Here are some points, each followed by its number:
[ -9  11 -17 -11  26  -5   9  -1  20  -1   3  18 -24  11  45  -4 -18 -11
 -10  -8 -16  -7   4 -12  34  25  30  -7   8 -27  -6] 0
[  0 -18 -10  38 -64 -13 -18 -41 -19  -1  35  22  21  -2 -10  21  59  -3
 -62 -12  29 -30  10  14  15 -42 -39 -13  -3  35  -8] 1
[ 43  59  27 -30  -2 -27 -20   8  38  17 -44 -30 -13  20  27  -7 -11 -52
  60 -30 -24 -16 -82  24  34 -25 -70  38  29  24  86] 2
[ -2  -2 -46  34 -20  71  26  67 -44 -14   3  -6  24 -25  29  34  18   3
   1  -3  -2 -38   7 -37 -66  95  66  30  -7  18  13] 3
[ 30  22  12 -26  25 -36  -3 -41  25  27 -10  13  19  29  53  -5 -28  -8
 -32  10 -16  16   9 -10 -18 -31 -15   4   4 -22 -52] 4
[ 10 -10  16   9 -10  -8 -21   5 -13 -27   4  21  18  -5 -12   3  65 -23
  15  -9  20  -2  27   4  28 -22  -4  -4   0  24 -13] 5
[  0 -11   1 -24  58  39  10  36   1 -15 -17 -13   9 -44  -3  -1 -47 -14
  16  18 -19  23   3  -3 -40  38  50  28   7 -26  -5] 6
[ 26  13   1  -2 -71 -22 -19 -22   9  29  -8  18  34  17  14  19  43   1
 -22  -6   1   0   4   9  25 -55 -79  -9   7  49  14] 7
[  8  15  -1   9   8  13 -10  -6 -14 -23  -7 -12  34 -42  -2   4  47 -50
 -15   9  34 -13 -32  43 -10 -21 -38  20  -9  30  -6] 8
[ -9   9   5   7 -33  -5  -6  53  27  -3 -16  -5  10  -9 -13 -11  52 -13
  81  -4 -10  22 -13  12  48  -3 -49  -8  31  26  68] 9
[ -67    1  -26   10  -18   36    5   82  -37   14  -23  -34  -46  -36
  -45   10   11    6   73   39  -20  -40 -103   28  -32   83   39    8
   -5   18  103] 10
[  1  14  -9 -13  14   6  14  -7  37   7 -15 -17   1  -8  21   1 -31 -22
 -14   1  -8  10 -23  27  19  -1 -36  15  15 -11  29] 11
[  8 -22  10  13 -27 -11 -21 -41 -29  28  20 -11  -9  25 -18   0 -22  34
 -13 -15   3 -19  -8  -5 -32  -8   2 -13 -22   2 -21] 12
[-14 -38  18  20  17 -18   0 -34   8  -3  38   3   0  28  -4 -47 -43  33
  22 -33   0   6  41 -13  20  -6 -14 -44  -7 -39 -35] 13
[-32 -17 -18  35  -6  -6   3 -15  36 -16  28  32   0  17   8 -20  14  38
 -18  -8   1  21  79 -19  64 -16 -17 -50   3 -12 -37] 14
[  1   3  21   6 -21 -13 -19  -4 -15 -12  14  26  -3   0 -23  -2  58 -19
   0  -5  30   1  29 -16  42 -32  -5 -14  -2  19 -21] 15
[ 30  32 -26  -6  28  33  26  53  86 -52 -30   1  14  -7  63   3  20 -34
  -7 -26   6  38  72 -29  88  -1 -39  27  34 -13  14] 16
[-23   3 -12  -1   9 -28   8 -73  32  44   2  -9 -21  29  19 -14 -56  10
 -91  15   1 -16 -51  31  -1 -26 -37 -20  -8 -18  -9] 17
[ 32  25   0 -35  37  19   4  56  29 -33 -28   1  -7  -8  11  -2   1 -23
  61  -4 -12  44  34 -30  11  19  31  24  23  -5   6] 18
[-48 -26 -12  24 -35  28  -1  29  -9 -24  -2   3  -3 -54 -73  18  40  -1
  30   7  21  13  29  14  23  11  14  -3  -3  31  47] 19
[  10   -3   -9   22  -41  -40  -18  -95    6   47   31    2   31   31
   49  -10   -5    4  -82  -10   -1  -42  -50   21  -10  -43 -102  -26
    1   13  -20] 20
[ 14  48 -57  23  15  43  30  80  -7 -24 -42 -24 -28 -21  62  61  49 -42
 -38  11  18 -90 -48 -30 -10  80  73  66 -16  19  25] 21
[-12 -16   0   4  22  10  17   9  -5 -10   7 -16  -4   3  -5 -15 -25  11
  28 -11  -5   1  11  -3  -8  21  29  -8  -2 -25  -8] 22
[  7  10  18   9 -12 -45 -18 -29 -29  19  -5 -10 -25  28   1  -1   7  -2
 -10   3  19 -50 -60  -4 -20 -18   5 -14 -18   6 -17] 23
[  6  21   0 -17  -6 -33 -11 -10  55  22 -17  -4  -1  27  46 -22  -2 -13
  -4   5 -18   2 -52  18  37 -32 -77 -12  22   1  24] 24
[ 49   3  27  -3   4 -19 -14   0  15 -14  17   7  26  21  25 -31  16   2
  51 -43 -14  11  49 -41  23 -23 -28  -4   1   0 -18] 25
[ 10  -9 -20   8  18  25  13  12  -2 -18  12  -3  24 -13  65 -11   2 -21
  -6 -27 -14 -26  -3  -6 -23  45   0  20  10  -4 -23] 26
[ 16  11  12 -26  31  33  12  67  13 -38 -31 -23   7 -19   5 -11  11 -13
  88  -7 -23  28  37 -12   2  30  34  19  20 -12  14] 27
[-71 -14  -8  16   4   8  -4  -8  12 -30  11  33 -30 -52 -63  -9  33  -1
 -16  27  35  26  20  43  72 -17   2 -36  -3  -5  13] 28
[-14 -21 -16   4 -23  17   8   5 -24   7  22  43  -2   1   4  22  -2   6
 -49  19 -17  21  38 -11  -1  25  68   0   0  -5 -26] 29
Which three points above are nearest to each new point? Their numbers follow each, smallest number first.
[-14 -18 -38  25  32  47  33  28  -3 -27  19  -3  24 -19  43  -7   7   0
  -7  -9  -6 -34  14 -19 -32  59  17   1   0  -8 -26] 3 22 26
[ 21  -7   7  14  -6 -23 -12 -27  11  -3  19   7  31  23  28 -25   9  10
  -9 -31   0  -2  34 -20  20 -27 -49 -21 -20  -6 -42] 13 14 25
[-20 -35   3 -14 -17   4   8 -12 -17   5  16  31 -15 -15 -34   6 -41  18
 -29  23 -15  38  53 -15 -16  19  61  -8  -8 -11 -13] 12 22 29
[  2 -14 -12  36 -53  -9 -18 -49 -35   5  30  14  20  -1 -10  15  48 -10
 -82 -11  42 -48  -2  17   5 -36 -36 -19 -10  33 -22] 1 7 15
[-15  -3  -4  -4  22 -38  11 -84  46  39  10 -10 -18  34  36 -25 -65  13
 -76   7   1 -21 -51  22   0 -27 -46 -27   4 -31 -28] 4 17 20
[-70 -31 -10   8 -16  10  -2 -15 -18 -10  20  32 -36 -48 -74  13   5  11
 -50  32  21  24  17  30  23  -7  56 -15 -13 -17  -5] 19 28 29
[-26 -18  20   1 -36  -6 -18 -19 -21  40  10 -29  -7   9 -83  -9 -19  41
  50   5   0   0 -32  39 -35 -20 -23 -21 -21  21  51] 12 22 23
[ 24  -2  11  15 -15 -17  -8 -55 -21  27  25 -13   3  43   3   4 -17  30
 -15 -21   2 -29  -3 -15 -25 -13 -11  -3 -14  10 -11] 4 12 23
[  74   70   36  -51   -3  -30  -25   39   57   -1  -57  -24   46   12
   62   -8   36  -50   91  -27  -28   19  -28   12   39  -56 -103   30
   44   34   36] 2 9 24
[-83   7 -13  12 -30  24   2  69  -8  11 -17 -19 -43 -21 -53   4  21  18
  97  34 -11 -16 -98  25   3  57  11 -11  15  17 102] 9 10 19
[-21 -28   1 -15 -12   9   8 -17 -14   2  17  37 -20   5 -29  20 -19  23
 -29   6 -12  32  43 -23  -4  21  62 -12  -4 -17 -18] 0 22 29
[ 19  27  -5  13  -4 -12   7  14  20   3  -8  -8  -7  49  45   4   9   7
   9 -27   1 -37  -2 -41  27  20  -4  -5  13  -9  11] 0 22 26
[ 22   3 -17  -5  13  37  15  45 -11  -9  -8  -6  37 -14  51   2 -12 -16
  12  -8 -25   1  10 -19 -31  44   1  36  17   5   0] 6 22 26
[ 50   4  28  -9  -5 -27 -10  -2  31   1   4  -4  11  33  26 -22   9   0
  54 -44  -9  13  31 -21  37 -19 -50 -13   9  -5  -2] 5 24 25
[-17 -27   1  17 -39  -1   5 -53 -37  31  39   6  -9  27 -38  -9 -38  33
 -33  -5  -2 -19   2 -13 -53   5  33 -21 -33  -7 -15] 12 23 29
[ 26  10  24   7  -1 -17 -10  15  16 -18 -11   0  25  21   9 -20  31  -4
  65 -29 -15  12  31 -13  40 -19 -41 -18   3   5   2] 5 9 25
[ 15   5   8  24 -11 -50 -23 -41  -6  14  14   0   0  46  22 -13  22   4
 -27 -16  19 -37 -19  -1  17 -44 -49 -26  -9  10 -26] 1 12 23
[-29   6   0  -8  14 -34  -2 -45  31  37  -1 -18 -31   6  -4 -18 -44  -4
 -45   6  -5  -9 -54  28  15 -28 -25 -18   4 -16   7] 11 17 24
[-19  -3 -11   8  18 -42   1 -86  35  46  13   5 -23  23  31 -16 -53   4
 -91  17  -5 -21 -44  17  10 -25 -40 -32  -5 -40 -35] 4 17 20
[ 43  46  17 -33  12 -10  -9  27  34  12 -49 -34  -1   7  40  -2   0 -46
  60 -20 -14   0 -66  11  19 -19 -61  37  22  16  66] 2 11 24
[-57 -47 -24  14  18  51  33  -1 -22 -27  26  20   0 -55 -71  19 -37  21
 -42  44  13  47  88 -11 -35  37 100  -1 -17 -41 -30] 6 22 29
[-53  -5 -14  -5   9  14   4  61   1   1 -11   7 -52 -25   2  -6 -22 -14
  48   8 -24  -9 -79   7  19  71  50   5   9 -11  67] 0 10 22
